[-1.3 -0.7 6.7 -4.5]
[18.8 8.1 1.1 -9.2]
[-5.3 5.2 0.2 1.5]
[-25.4 51.9 0.2 5.0]
[0.7 8.1 0.2 -3.3]
[0.7 -0.7 -12.8 0.3]
[-1.3 -6.5 0.2 14.5]
[0.7 13.9 -6.3 3.8]
:
[-4.5 -9.2 1.5 5.0 -3.3 0.3 14.5 3.8]
[6.7 1.1 0.2 0.2 0.2 -12.8 0.2 -6.3]
[-0.7 8.1 5.2 51.9 8.1 -0.7 -6.5 13.9]
[-1.3 18.8 -5.3 -25.4 0.7 0.7 -1.3 0.7]

[1.5 -3.5 -12.3 11.4 2.7 16.9 16.6 7.6 12.4 -8.6]
[10.0 6.3 -25.8 -7.1 5.6 -6.9 45.1 21.9 9.5 -15.6]
[2.1 -3.8 -8.9 5.8 3.4 10.8 16.8 6.9 9.3 -6.4]
[11.1 7.1 -22.3 -12.6 6.0 -14.1 44.0 21.9 5.2 -13.7]
[10.5 5.7 -24.4 -5.7 5.9 -5.9 43.5 22.5 8.7 -15.6]
[10.0 3.0 -23.5 -4.3 6.8 -2.2 44.5 21.8 10.5 -15.3]
[3.8 -3.4 -8.2 11.2 3.3 14.2 12.7 9.7 7.8 -8.1]
[-6.3 -9.3 -4.2 -6.0 2.9 7.8 18.2 -7.7 14.1 2.6]
[8.3 8.6 -23.0 -11.9 3.8 -13.5 39.4 17.7 6.1 -12.4]
:
[-8.6 -15.6 -6.4 -13.7 -15.6 -15.3 -8.1 2.6 -12.4]
[12.4 9.5 9.3 5.2 8.7 10.5 7.8 14.1 6.1]
[7.6 21.9 6.9 21.9 22.5 21.8 9.7 -7.7 17.7]
[16.6 45.1 16.8 44.0 43.5 44.5 12.7 18.2 39.4]
[16.9 -6.9 10.8 -14.1 -5.9 -2.2 14.2 7.8 -13.5]
[2.7 5.6 3.4 6.0 5.9 6.8 3.3 2.9 3.8]
[11.4 -7.1 5.8 -12.6 -5.7 -4.3 11.2 -6.0 -11.9]
[-12.3 -25.8 -8.9 -22.3 -24.4 -23.5 -8.2 -4.2 -23.0]
[-3.5 6.3 -3.8 7.1 5.7 3.0 -3.4 -9.3 8.6]
[1.5 10.0 2.1 11.1 10.5 10.0 3.8 -6.3 8.3]

[-0.8 2.0 -3.7 6.5 1.2 -14.9 -1.8]
[0.0 -1.9 0.8 -3.0 1.0 35.3 -0.5]
[1.1 -4.2 3.3 -17.1 -3.6 -20.1 1.1]
[1.3 -0.3 -0.9 5.5 0.4 8.1 -1.4]
[-1.1 5.0 -2.2 -19.5 3.8 3.3 -0.4]
[1.3 3.7 -3.6 13.0 0.8 -6.1 -1.2]
[-0.6 1.6 -1.9 43.3 1.8 2.4 1.3]
[0.5 1.8 -1.4 2.2 0.4 4.4 5.2]
[0.4 3.4 -2.2 -8.2 0.3 27.2 1.7]
[0.2 0.2 1.5 29.6 -2.1 -14.7 -1.8]
[0.1 1.2 -1.0 -3.1 -1.2 26.9 1.3]
:
[-1.8 -0.5 1.1 -1.4 -0.4 -1.2 1.3 5.2 1.7 -1.8 1.3]
[-14.9 35.3 -20.1 8.1 3.3 -6.1 2.4 4.4 27.2 -14.7 26.9]
[1.2 1.0 -3.6 0.4 3.8 0.8 1.8 0.4 0.3 -2.1 -1.2]
[6.5 -3.0 -17.1 5.5 -19.5 13.0 43.3 2.2 -8.2 29.6 -3.1]
[-3.7 0.8 3.3 -0.9 -2.2 -3.6 -1.9 -1.4 -2.2 1.5 -1.0]
[2.0 -1.9 -4.2 -0.3 5.0 3.7 1.6 1.8 3.4 0.2 1.2]
[-0.8 0.0 1.1 1.3 -1.1 1.3 -0.6 0.5 0.4 0.2 0.1]

[-37.8 46.6]
[30.2 -20.4]
[30.4 26.6]
[3.4 21.7]
[11.4 14.0]
[36.6 35.3]
[-30.7 -4.2]
:
[46.6 -20.4 26.6 21.7 14.0 35.3 -4.2]
[-37.8 30.2 30.4 3.4 11.4 36.6 -30.7]

[-44.6 15.2 -2.3]
[2.8 26.2 -25.5]
[36.8 0.7 -37.6]
:
[-2.3 -25.5 -37.6]
[15.2 26.2 0.7]
[-44.6 2.8 36.8]

[0.2 15.8 10.5 5.3 11.7]
[-15.8 21.8 19.2 29.8 -2.4]
[30.9 -31.0 27.8 -3.9 4.4]
[-1.7 6.1 4.3 6.4 -3.3]
[-9.4 10.8 -31.3 -4.1 1.0]
[8.9 2.3 27.6 16.4 -1.8]
[-6.0 9.7 -9.5 -7.3 14.2]
[-2.1 16.0 -7.6 2.0 -17.0]
[14.5 -17.3 -10.7 -32.1 -2.1]
[-24.8 15.9 -41.0 -5.3 -3.7]
[7.9 0.0 30.5 12.4 3.3]
:
[11.7 -2.4 4.4 -3.3 1.0 -1.8 14.2 -17.0 -2.1 -3.7 3.3]
[5.3 29.8 -3.9 6.4 -4.1 16.4 -7.3 2.0 -32.1 -5.3 12.4]
[10.5 19.2 27.8 4.3 -31.3 27.6 -9.5 -7.6 -10.7 -41.0 30.5]
[15.8 21.8 -31.0 6.1 10.8 2.3 9.7 16.0 -17.3 15.9 0.0]
[0.2 -15.8 30.9 -1.7 -9.4 8.9 -6.0 -2.1 14.5 -24.8 7.9]

[27.0 29.2 -41.6 -28.6 27.0 -46.4 -16.6 14.9 -41.7 -11.2 -6.2 12.7 -30.7]
[-42.7 -8.3 7.4 -35.6 -9.2 46.0 18.2 10.7 -43.0 -11.3 -12.1 -20.9 -1.6]
:
[-30.7 -1.6]
[12.7 -20.9]
[-6.2 -12.1]
[-11.2 -11.3]
[-41.7 -43.0]
[14.9 10.7]
[-16.6 18.2]
[-46.4 46.0]
[27.0 -9.2]
[-28.6 -35.6]
[-41.6 7.4]
[29.2 -8.3]
[27.0 -42.7]

[-6.0 -32.4 50.8 -8.4]
[-3.1 20.4 1.6 -8.4]
:
[-8.4 -8.4]
[50.8 1.6]
[-32.4 20.4]
[-6.0 -3.1]
---
[-6.6 -26.8 8.1 -3.2]
[-22.3 35.7 40.3 0.2]
[-4.9 -20.0 7.5 -29.2]
[-3.4 10.0 -39.0 -4.3]
:
[-3.2 40.3 -20.0 -3.4]

[-55.7 -41.5 -40.7 -15.3]
[-44.7 -6.8 -5.2 -7.6]
[-4.8 -27.1 -27.0 -51.7]
[-4.2 0.6 10.6 -0.8]
[-23.8 -5.5 -1.2 40.0]
:
[-15.3 -5.2 -27.1 -4.2]

[-36.1 40.7 -12.1 -5.3]
[-2.3 -9.0 -39.3 41.5]
:
[-5.3 -39.3]

[-0.1 1.6 29.8 38.2]
[0.4 5.8 45.7 21.4]
:
[38.2 45.7]

[-17.8 -28.3]
[-17.1 2.1]
[-43.7 13.8]
[-30.9 22.8]
[-5.0 35.2]
:
[-28.3 -17.1]

[33.9 7.7]
[-19.2 11.9]
[48.0 -4.8]
:
[7.7 -19.2]

[0.8 -43.2]
[0.2 -9.0]
:
[-43.2 0.2]
